(in the rows, 128 means zero)
Each named turn below is shown by a few rows before and after it. Which turns, in which order, take the first row of each later pair to the second? The first pair is answered.
turn X:
[ 96 133 130 157 113 149 151 126 139 100 121 121 121  93 113  96 139 128
 106 147 127 101 103  70  98  90]  ->  [ 84 164 132 131 152 116 158 127 130 112 162 135 152  87 124 150 127 121
 129 121 110 112  88  87  89 104]
[145 140  84 144 116 140  96 122 151 135  68 131  66 171 116 128 141 159
 148 129 139 149 128 128 131  78]  ->  [140 148  83 136 124 134 112 132 150 141  89 147  87 161 123 164 140 153
 145 115 125 175  91 109 104  76]
[168 110 137 145  95 163 129 151 139 143 115 109 132 160 140 112 127 153
 123 142 107 156 149 130 156  83]  ->  [151 142 138 142 111 140 141 157 140 154 136 122 144 148 154 150 128 146
 116 119  94 180 116 121 127  86]
turn Q:
[148 131 126 117 113 123 148 143 133 155 122 121 157 122 105 159 127 163
 119 145  91 169  94 147 153 125]  ->  [123 139 132 135 113 110 152 128 144 129 148 140 166 117 126 167 120 139
 109 111  84 151  95 150 162 120]
[141 119 122 133 104 148 131 127 131 104 122 119 114 105  97  98 137 111
 120 128 125 121 150 124 143 145]  ->  [129 126 113 103 132 125 139 133 100 127 122 121 125 117  97 129 140 117
 156 135 140 137 139 131 139 171]
[130 126 203 197 130 153 158 141 173  90  96 156 104 131 134 115 139 108
  88 112 105  95  84  65 115  67]  ->  [155 136 164 105 188 124 177 167 101 164  88 139 135 168 110 159 145 159
 158 157 145 131  40  68  85 122]
turn W:
[106 139 117 177  90 169 124 140 147 120  95 163 127 128 106 115 105 138
  94 156 122 108 144 110 112 115]  ->  [120 133 115 159  89 161 112 137 139 110  92 131 136 140 101 106 114 144
 113 168 129 114 171 133 144 125]
[135 148  87 109 107  86 138 185  98 130 105 121 144 148 158 152 144 144
 117 181 140 132 109 153 134  98]  ->  [127 153  84 110 117  94 145 183  94 135 110 129 135 134 160 158 144 138
 107 172 137 126  93 136 116  85]
[ 82 150  92 125 153 117 183  94  89  96 151 161 130 112 129 168 124 111
 151 111 173 119  87 130 126 150]  ->  [ 74 146 102 162 124 132 171  95 119  74 156 166 113  97 130 154 122 100
 118  95 157 109  97 117 125 128]
turn V:
[186 101 163 179  62 166 138 101 156  95 126 107 129 131 123 118 140 110
  99 152 108 156 211 132 145  95]  ->  [169 141 164 172  81 141 137 103 162 110 165 126 158 116 149 178 123  83
  93 113  87 183 201 155 146  99]
[146 121 117 122 120 152 128 134 111 148  96 108 139 152 107  74 145 138
 134 165 140 146 128  84 111 125]  ->  [161 124 129 130 119 144 109 133 123 138 112 104 155 164 123  80 139 126
 131 164 124 155 165 117 140 124]
[147 124 109 133 148 122 124  91  77 150 155  87 137 109 103 119 142 138
 140 173 171 110 121 123 104 169]  ->  [154 116 123 139 135 125 121  83  89 143 135  77 124 117 113 101 130 135
 139 178 161 113 158 148 132 161]
[143 139 130 123 151 133 102 165 148 118  99 124 141 141 161  99 107 133
 112 121 143 113 138 135 159 120]  ->  [128 156 123 117 153 122 104 170 139 123 115 135 152 134 170 118 101 125
 121 104 140 122 116 127 141 128]
Then:
Between the rows of a pair lie 2 to 3 turns.
[140 121 102 105 148 138 118 136  71 151 104 100 116 155 110 123 142 154
 174 164 142 115 125 142 146 132]  ->  [135 148 113  92 160 116 114 137  71 152 141 124 144 148 137 171 126 135
 170 128 118 137 119 159 143 135] => V V V
[133 102 128 149 119 159 116 111 138  98  97 116  95 122  99  75 150 150
 126 158 140  97 153 113 150 117]  ->  [ 99 154 140 151 136 133 129 117 155  96 165 160 127  86 129 145 135 112
  93  88 114 129 107  98 106 116] => X X W
[167 142 160 126  80 129 134 124 133 143 135 175 128 152 159 127 140 128
 113 131  83 178  93 114 124 110]  ->  [184 118 163 128  71 135 117 118 130 123 106 150 105 158 146  80 136 138
 121 163 104 154 140 132 150 117] => X X X
[149 157 156  77 130 135 120 159 135 184 173 126 184 149 156 164 132 140
 119 124 117 195  51 101  80 134]  ->  [175 129 166  83 125 127  74 132 131 129 157  85 183 171 165 118 113 144
 149 133 127 164 173 192 186 154] => X X V
[132  92 137 146  89 152 127 124 128  89 107 111 119 163 114  83 114 109
 133 170 129 105 190 164 159 121]  ->  [101 155 142 126 115 126 167 158 136 133 167 155 154 133 149 176 115  88
 110 119  90 170  95 124  75 128] => X X
[ 91 170 124 138 143 111 141 104 146  99 180 162 134  79 137 160 116  94
 115  68 114 107 106 127 128 143]  ->  [123 121 107 139 109 170 150 119 136 135 110 134  92 104  94  86 144 149
 121 152 156 106  81  61  94 119] => V Q
[118 151 138 113 124 122 148 147 139 142 142 142 151 120 155 155 131 129
 118  95 106 162  90 110  95 108]  ->  [134 112 133 114 116 130 110 122 121 105 103 101 127 145 141  91 133 143
 144 133 135 118 171 151 166 120] => X X
